Each path below is one point turned by a fixed rotation once a step. After each direction that follows a path, write how fast that rotation turns it, in degrees per step (0 if it stays still).
Each turn is a multiple of 5 degrees from 10 to 175, or 0.
Each row of a path follows its step; steps can be skipped.
Path 1:
step 1: [-10   1  -8  24  10  18  26 -16   6   2  -6 -13  23  -1  13  24 -18   9
  13   6  22  27   0 -11  -8  -6   5   9   4   0   2  -6  -4  17 -28   4
   2  -8  11  -1  -9  -2  -8 -12  -4 -11]
step 2: [  2 -38  25   6  11  -6 -16   3  14 -17 -19  -5 -10  13   2  18   3  -1
 -10   1  -1  -8  -2  -6   0  10   6  -3   1  -1  -5   9   0  10   0 -10
 -10 -12  38 -20   0 -19  12   6   0 -12]
step 4: [  5 -12 -27  15  10  -1 -11   8  11  -8 -11 -16  10   5   4 -23   7   6
   9  -7  -7  34   1   4  10   5   2  -2  20 -34  11  20 -16   8 -21  10
   2   7  -3   4   9  -6   2   4  12   3]
step 5: [ -6   4  -8  -4   6  -4 -11 -19  10 -14  13   9  -3   4 -15  -1  11  -5
   4  -5  -6  -9  -6  -6 -16  -5  15  14   1  12 -14  31 -10   0   4  18
 -10 -24  23   5  23  -6   7 -23  27   4]
step 6: [-17  -3   6  -8   0  13  -1  -6  17 -17   8   1  16 -26   6   5  -7 -12
   1  -6  21  11   2  -5 -15  13  26  -6   7  -2   5 -24   5 -14 -20   5
  27   3  -4  -1   4 -12 -10 -23   0 -14]
step 11: [-13 -27  22 -12 -16  21   3  -4  -4  -5   3   3   5 -22   8  15 -17   1
 -15   7 -11   7   9  -7  -3  28   9  -8  -8  -8   9   9   9   8 -14 -11
   1 -10   2  19   4   0 -18  -4  19 -23]
step 13: [ -1 -14   1   0 -13   1   5  10  16  -3  -7 -26  -7   9 -13  -4  22  15
  -5 -19  -6   4   5  -7 -26 -11  14  -4  12   9   6  24   0  -8   4  12
  -2   6  28   2   5  24   0 -14  23   6]
step 14: [-22  14  15   3  -7  -7 -23  -8   3 -15   0   9   2  -8   8  -6   4 -36
   6  -4   0   4 -16  -2 -24  -3   8  -1  30 -17   1  10   7 -11 -25   4
   2   3  -2  14   2  -7 -23   6   9  -3]
step 15: [  1   1 -22 -26  18  13 -19 -23 -16  -5   5   5   1  -4 -12   3  24   0
  17   0  22   3  -4  12  14  18  11 -14   6  -7  -4   2  -3  -1 -14  -2
  15  15  20  -2  11  14  22  -2   4  -7]
step 17: [  0  23  11   3  -3   9  -1   3   7  -8 -19  -9   1  -9  -1  10 -13   8
  14  12  -7   0 -31 -16 -19  13  20   0  -6 -18  -8  -3   0 -22 -22   1
  -7  -8 -13 -24 -16   4  24   8  -1   5]
[  2  -4   7  -1  -5  -4  -1  -7 -10  -5   3   4  -1  -1   2   0  -1  -3
  -2  -4   7  -3   4  -3   2   0  -1   3   3   1  -2  -4  -4   1  -3  -2
   7   3   7  -1  -3  -3   1   1   0  -7]
85
[ 2 -6 -1 -1  4  0  2 -1  2  1 -1 11  8  0  3 -1 -4  1 -2  8  2 -1  0 -4
  1  6  2  5 -4  6 -1  1  3 -2 -4  6 -4  5 -3 -5 -1  4  0 -7  3 -1]
70
[ 0  0  1 -9 -3  6  1  6 -3 -4  2  1 -5  2  2  0 -2 -4 -4  3 -4  4 -2  0
  5 -4 -2  1  3  7  5  2  3 -4  1  7  2 -8  4  3 -8 -2  0 -4  2  1]
135
[ 1 -7 -2 -4  7  0 -3  5 -7  4 -1 -3  3  0  0 -1  5  3  1 -7 -5 -2 -3  2
 -2 -7  2  5 -3  2  3 -1 -3  5  1 -2 -7  4  8 -2 -2 -4 -1 -3  2 -1]
130
[ 2  5 -4  2  2 -5  3 -2  0  3 -1 -1  6  3  4  4  3  3 -9  2 -2 -4  3 -4
 -4  3  1 -1  2  0  5  8 -1 -6 -2 -2 -3 -3  2  5 -4 -7  1  6  3 -4]
120
[  1  -1   0   2   2   2   3  -1   0  -7  -2  -4   1  -2  -3   1  -1  -5
   0   0   2  -7   1   7  -5   6  -3   6   0  -3   2  -1  -1   3  -2  -3
   1   1  -5   7 -12  -1  -1  -5   3   7]
135
[-2  1  7  5  4  7  0  3 -8 -1  1 -2  1  8  1  5 -3  5 -4  1  1 -2  0  1
  0 -1 -1 -1 -7 -4  0  5  0  4 -1  1  0 -5 -5 -4 -3  4 -2 -1 -9 -5]
40
Path 2:
step 2: [ -9  21   0   7  -1   1   1 -13  -9  14 -20  12  10  -9  13  10   3  -9
  -8  -9  38  -8  -6  -6  -2 -21   1  -5  11  11  13   1  12   1   2  20
 -10 -19  -8  22  -6  11   7 -13 -14 -13]
step 3: [  3   5 -36  -9   6   9  -1   6 -18  12   2  12  -2  14   0  -3  15   4
   0 -19  22  -8  10   1   9 -26  -2   0   2   8   3  16  11  -6 -18   8
  -5 -10 -10  19   1  12 -23   0 -15   3]
step 4: [ -7 -13 -22 -13   7   6  16  22  -3   3  -2   7  -2   6  -3  17  11  -7
   1 -14  17  -5   8  -5   6  -2  -2   8  -1  -5 -34  33   9 -14   1   8
   8  17  -8  11  -2 -13   3  11 -19   0]
step 6: [ -2 -12 -20   4   6   3 -14  -9  -9   1  25   4  -8  -3   5 -13   6   0
 -10  13  21 -11 -26  -4  -9 -10 -17   6   9 -15  -9  -8  -2  -6  -7  12
 -22   7 -17   7 -12 -10  -8   1  16 -27]
step 7: [ -5   7  -9   8  18   6   2 -21  14  -4 -14   7   4   6  12 -22  20  -6
 -12 -14   7  -1 -12  -2  -6  -4  -5   8   7 -10 -15  -4  25  -1  -8  28
  -9   2  -3   7 -16 -30   3  10   2 -16]
step 8: [ -8  -3 -23 -13   7 -14  -3 -17   9 -13 -30   3  -8   0  12  -3   8  10
  10 -11   6  -6   5  21   1 -18  -6  -8  -3  -2  18  15  19  -1   8  35
 -14   1  11   4  -2 -10   7   0  -7  -4]
step 10: [  0  -6 -10   4  -7  14  11  -4  -8   9  -6   4  19 -11 -13  10   8  -7
   1 -18  31  12   1 -22 -17 -11  -5   5  10   3  10  10 -12 -10  -3  28
  17   4 -29  -1  -7 -14   0  -5 -11   4]
step 11: [ -6  -2 -20  -1  -9  23   3   3 -10 -14   6   9   4  -3  -2   1  -3   9
  28 -10  28 -11  19  -8   1 -13 -12   6  32   0  -4  -1  -6   1   5  21
  -2  10  -4  21   5 -13 -13  -9   7  -6]
step 14: [ -5 -21 -26  -2  18  -4  11   2 -24  -1  11  -4  -7   9  13  -2  11  11
  -5 -10  30  -5 -10   8   2 -20   8   4 -15  14 -10  11  20   8 -19  16
 -14  -7  -1  10  -7   2  -6  -3  -9 -10]
step 17: [ -7 -15  -7  12   3   6   5   0 -13  -7  -2  14  -1 -10  -5  -6  -1   0
 -11  16  10  -3 -12  19 -19 -13 -22  10  13 -22   2   6  -9   4  11  30
 -23   5 -16   4 -11 -23 -11   7   7  -9]
[ 1 -4  4 -6  8 -5  2 -2  0  3  2  1 -7  3  6 -2 -3  6 -1  5 -1 -1 -6 -1
 -4  0  2  2 -2 -6  1 -2  4  0 -7  2  3  5  3 -2  2 -4  2  9  1 -3]
40
[ 0  5  3 -3  1 -5 -7 -1 -2 -3 11  5  0 -2 -2 -4 -3  2  1  4  2  4  2 -5
  2 -3  7  1 -1  3 -4 -1 -3 -2 -1  6  1 -2  0  2 -7 -4  8 -6 -1  5]
80
[ 3  6  0  8  4 -2  1  1  2 -1 -6 10 -4  2  6  1  7  3  1  1 -2  1  0  1
 -2 -2  3 -9 -3 -3  0 -4  4  0  0 -1 -2 -8  3  2 -6  1 -1 -4  3 -4]
65
[ 8  3 -6  3 -1 -3  0 -7  7 -2  1 -2 -3 -4 -3  5  6  0 -4  0 -5  1 -1  5
  5  2  3  7 -3 -4  1  3 -7  0 -1  6 -5  2 -1 -2  0 -3  2  3  7 -2]
35
[-4 -2  6 -1  3  1 -2 -6  3  0 -4  9  4 -5 -6  7 -1  2  7  0 -3  5  0  1
  0 -1 -5  3  7 -1  5  0 -1  4 -7  5  2 -3  1 -4 -1  4 -4  0 -3  2]
40
[ 1  0 -6 -7  2  4  1 -1  1 -3 -1 -2 -7  2  0 -3  6 -1  4 -2 -5  1  4 -5
 -3  4  1 -1 10 -2 -3  2 -4  3 -1 -2 -3 -1 10  0  2 -2  5  0 -8  1]
95
